(in the rows, 128 means zero)
The same turns and mirrors carry the whole set onto itself and the rows of a family onto each other. Which other rows belong to the same family as each row named below? List them in the order they appear above.
These 18 rows form 3 families of 6 rows each.
Z_306: [129 135 115 135 120 172 143 104 121 130 103 165 132 102 162 145  83 133
 150 128 109 140 105 160 151 112 123  97 102 129 139 154  94 134 139 112
 145]
Z_707: [122 134 117 149 143 168 149 144 110 109 103 114 130 120 144 161 126 152
 169 121 110 127 118 122  87 150 116 113 126 140  97 129  77  88 156 133
 142]
Z_36: [137 116 110 135 147 152 157 125 141  98 101  99 125 107 132 147 135 140
 161 140 119 111 117 128  75 150  99 137 137 131  87 160  75 105 156 137
 144]
Z_891: [107 150 140 136 150 139 128 118 147 115 104 118 151 114  94 125 159 163
 112 164 123 141 139 186  97 125 137 132 163 129 117 144 115 147 120 122
 109]
Z_417: [105 146 130 144 132 146 140 144 136 142  95 129 173 144 112 116 112  99
 114 124 119  84 121 147 135 129 121 118  82 147 112 111 143 161 122 138
 140]
Z_8: [118 146 136 141 124 142 134 134 148 144 106 124 189 135 111 115 114 108
  94 128 117  98 118 102 107 117 139 109  92 139 107 111 147 159 121 134
 129]
Z_203: [130 150 136 115 106 160  97 116 118 101 122  97 133  96 129 153 102 152
 117 118 160 110 149 165 157 111 117 127 154 171 146 138 127 105 110 122
 111]
Z_729: [125 114 126 127 115 160 137  81 123 122 102 158 139  71 157 141  98 107
 135 128 116 123  99 155 155 126 107 107 105 104 121 153 104 146 153 139
 133]
Z_204: [155 113 113 101 131 171 127 126 120 107 139  88 134 123 105 117 111 126
 135 123 136 109 151  71 122 112 131 124 123 134  93 155 123 101 111 147
 120]
Z_722: [ 91 134 127 121 138 142 115 131 158 116 122 108 175 125 119 116 152 161
 126 167 122 148 139 180 110 147 160 126 143 142 121 132 129 142 114 105
 114]
Z_133: [140 143 133 124 129 164 143 103 133 137 108 160 153  89 146 168 100 127
 132 142 101 130  98 132 147 111 124 111  86 111 139 143 101 145 156 119
 130]
Z_447: [147 138 124  95 128 151 150 127 130 136 131 101 137 115 111  86 103 115
 136 113 140 116 119  72 118 118 131 131 148 148  88 143 127  97 114 136
 129]
Z_766: [ 86 140 112 129 158 132 107 144 142 129  97 121 163 129 115 122 156 161
 144 165 127 130 148 185 105 124 143 108 140 141 109 139 128 135 113 133
 132]
Z_611: [109 150 147 144 131 154 153 114 148 169 117 134 168 125  95 124 114  88
 102 114 116  98 110 131 119 124 126 130 113 134 108 115 138 158 136 153
 113]
Z_668: [123 135 154 114  92 145 108  97 103  90 114 113 137  80 142 127 104 152
 116 138 151 128 122 148 156 131 129 137 173 160 134 131 130 125 107 111
 117]
Z_739: [142 128 134  93 101 145 105 104 121  91 133 104 149  72 133 154 106 143
 122 130 154 118 138 152 172 133 125 141 130 149 142 140 128 107 121 103
 116]
Z_484: [143 139 122  99 147 170 144 138 117 124 131  99 137 127  92 104  99 125
 148 101 143 113 150  93 150 102 119 116 136 134 103 134 136  93 110 147
 121]
Z_995: [121 126 123 145 144 183 141 132 132 109 121  99 123 124 136 156 145 151
 151 137  97 128 125 131  82 148 130 127 121 123 110 145  57 110 154 128
 122]

The rest of the family of Z_995: Z_8, Z_204, Z_722, Z_133, Z_739
The rest of the family of Z_729: Z_36, Z_891, Z_447, Z_611, Z_668

The same turns and mirrors carry the whole set onto itself and the rows of a family onto each other. Which other rows belong to the same family as each row named below? List them in the order they appear above.
These 15 rows form 3 families of 5 rows each.
Z_817: [168 121 147 146 136 129 139 126 126  95 115 130 109 119 117  89 102 131
  96 154 145  85 103 150 128 153 113 136  98 101 139  85 102 103 117 160]
Z_418: [173 105 146 138 138 144 137 115 126  94 121 131 120 117 117 101  97 118
 103 162 145  80 107 142 129 149 105 146 106 106 137  91  95 100 102 160]
Z_698: [160 143 136 108 158 133 157 118  67 118 135 112 120 145 158  91 162 152
 133 108  99  90 130 151 148 115 159 170 133 130 139 152 112 110 169 117]
Z_76: [103 105 126 103 114 147 151 134  82 178 125  89 117 130 130  95 106  96
 122 140 149  85 102 161 153 113 118 148  99 154 136 131 110 137 179 112]
Z_679: [159 141 139 101 135 137 151 119  65 122 147 107 114 155 160  87 149 167
 138 117 108  97 122 156 145 119 153 169 118 139 125 152 117 111 167 116]
Z_261: [170 113 143 130 137 137 141 108 122  86 110 136 109 127 108  99  98 125
  86 156 145  70  98 147 138 142 113 136 100 103 139 110 102  98 119 168]
Z_106: [156  90 108  94  94 157 138 125 129 114 101 128 105 120 109 108 155 101
 113 107 165  68  91  97 116 118 141 140 128 104 119  98 114 128 155 113]
Z_53: [ 98 110 128  94 122 145 136 140  87 184 108  84 118 141 124  88 106  96
 119 134 154  89 111 138 151 120 126 157 102 144 128 130 103 130 169 100]
Z_943: [155  83 118  96 100 150 133 115 112 119 104 126 108 108 115 106 147 107
 117 108 179  69  92  85 135 107 132 141 131  97 122 101 110 128 146 117]
Z_319: [106 108 129 100 120 149 144 135  80 182 132  94 122 129 134  97 101  91
 129 125 162  95 110 135 150 113 119 157 107 147 131 134  96 137 171  97]
Z_823: [130 119 127 121 153 116 121 118 118 105 144 117 110  90 147 139 126 137
 116 118  67 113 126 153 127 151 125 179 142 106 122 104  85 130 126 120]
Z_150: [142  91 116 101 101 150 141 131 125 114 108 113  96 119 117 114 150 106
 120 103 175  66 101  87 121 111 128 133 137  88 128 106 113 136 157 102]
Z_696: [127 123 135 110 159 127 117 124 122 111 147 112 103  96 136 148 126 142
 105 123  68 114 117 167 124 153 121 170 140 101 115 102  96 127 148 117]
Z_693: [124 111 129 129 143 123 120 127 126 105 133 111 106 104 145 152 125 135
 119 139  69 105 128 171 126 155 118 167 133 109 117  97  87 135 134 110]
Z_624: [168 128 143 104 152 131 150 120  64 130 153 110 134 137 156  88 153 160
 142 113 103  93 121 156 150 110 145 175 125 146 133 149 110 112 166 116]

The rest of the family of Z_150: Z_698, Z_76, Z_261, Z_693
The rest of the family of Z_817: Z_679, Z_106, Z_53, Z_696

The same turns and mirrors carry the whole set onto itself and the rows of a family onto each other. Which other rows belong to the same family as each row named below? List them in the order they appear above.
These 32 rows form 4 families of 8 rows each.
Z_685: [ 89 124 154 117 159 142 105 108 126 135 147 138 101 116]
Z_765: [144  92 127 151 121 149 133 128 115 137 126 155 136 121]
Z_94: [127 138 146 110 138 104 143 105 141 121 132  93 112  82]
Z_395: [100 135 135 141  94 129 139 148 115 142 106 125 108  98]
Z_505: [101 155 109 128 133  94 108 126 157 108 114 100 139 146]
Z_541: [106 115 161 139 150 125 117 108 124 128 145 133  99  88]
Z_994: [102 132 123 105 172 146 121  95 140 103 137 106 137 134]
Z_443: [110 141 121 127 103 117 158 158 103 146 106 122 106 125]
Z_366: [101 148 108 116 150  76 124 122 143 119 119 104 131 145]
Z_860: [141 133 126 125 154 133  91 137 112 123 105 139 122 176]
Z_211: [107 123 163 114 148 127 103 109 118 148 145 141  98 106]
Z_420: [153 147  92 139 111 122 141 147 127 135 131 109 110 164]
Z_132: [125 153 124 122 152  82 124 118 141 104 134  92 127 152]
Z_816: [104 128 157 113 146 146 122 108 102 146 152 126 113 100]
Z_308: [144 140 111 151 118 112 154 150 109 112 126 112 118 165]
Z_512: [115 131 128 128 175 131 110 101 155  93 139 112 104 135]
Z_719: [139 142 121 126 154 143 101 129 106 117 120 119 148 173]
Z_916: [115 154 136 113 123 126 115 110 160 132 129  92 106  87]
Z_355: [116 122 114 120 168 159 111 108 152 103 124 123 127 147]
Z_607: [105 154 120 106 140  78 122 122 148 130 120  95 139 129]
Z_960: [130 143 128 103 115 125 144 122 143 145 124  94 111  85]
Z_969: [144 129 118 152 160 130 106 139 119  98 104 132 125 168]
Z_887: [110 115 114 116 165 140 124  94 161  99 136 122 120 139]
Z_16: [131 108 129 148 123 152 136 132  88 138 132 144 148 128]
Z_970: [137 151 104 155  97 128 122 155 127 131 126 115 121 158]
Z_534: [138 126 132 135 149 144  89 141 111 131 107 146 141 161]
Z_896: [111 127 129 127 111 110 151 149 100 148  98 129 108 106]
Z_689: [154 108 140 165 127 141 122 138 102 131 126 147 120 115]
Z_984: [135 132 146 131 111 120 158 146  94 137 113 118  99 104]
Z_615: [128  98 136 150 129 153 122 121 118 146 145 155 136 113]
Z_412: [135 153  94 136 112 112 140 143 134 135 140 101 127 164]
Z_911: [139 144 127 108 131 117 134 109 151 146 139  95 105  88]

The rest of the family of Z_860: Z_765, Z_366, Z_211, Z_420, Z_887, Z_896, Z_911
The rest of the family of Z_132: Z_94, Z_541, Z_308, Z_512, Z_969, Z_689, Z_984

The same turns and mirrors carry the whole set onto itself and the rows of a family onto each other. Which other rows belong to the same family as each row named below? List them in the order they appear above.
These 16 rows form 4 families of 4 rows each.
Z_54: [ 84 135 138 146 139  92 123 104 138 124 150 117]
Z_257: [119 171 130 120 158 140 121 129 123  95 120 127]
Z_440: [135 149 118 123 146 137 122 123 122  87 130 108]
Z_496: [149 131 107 129 128 163 125 140  98 154 107 138]
Z_104: [ 97 152 146 162 150 100 126 108 123 140 166 126]
Z_804: [126 157 137 116 159 123 111 133 121  92 121 130]
Z_168: [ 96 128 134 126 118  93 125 121 119 185 130 119]
Z_678: [140 149 116 114 105 155 122 142 117 151  98 140]
Z_298: [ 95 119 127 152 118 114 126 121 113 193 126 146]
Z_730: [120 130 131 131 124 164 123 163 105 167 116 137]
Z_396: [132 149 115 149 142 162 124 122 112  93 122 135]
Z_477: [ 92 157 150 162 147  98 130  99 119 130 146 116]
Z_996: [140 135 112 116 113 154 124 135 121 143  82 133]
Z_288: [111 136 136 159  96 115 132 111 113 186 123 129]
Z_487: [108 149 117 143 137  92 125  81 126 113 137 115]
Z_37: [112 131 122 161 103 132 139 108 122 190 127 126]

The rest of the family of Z_54: Z_440, Z_496, Z_298
The rest of the family of Z_37: Z_104, Z_804, Z_996

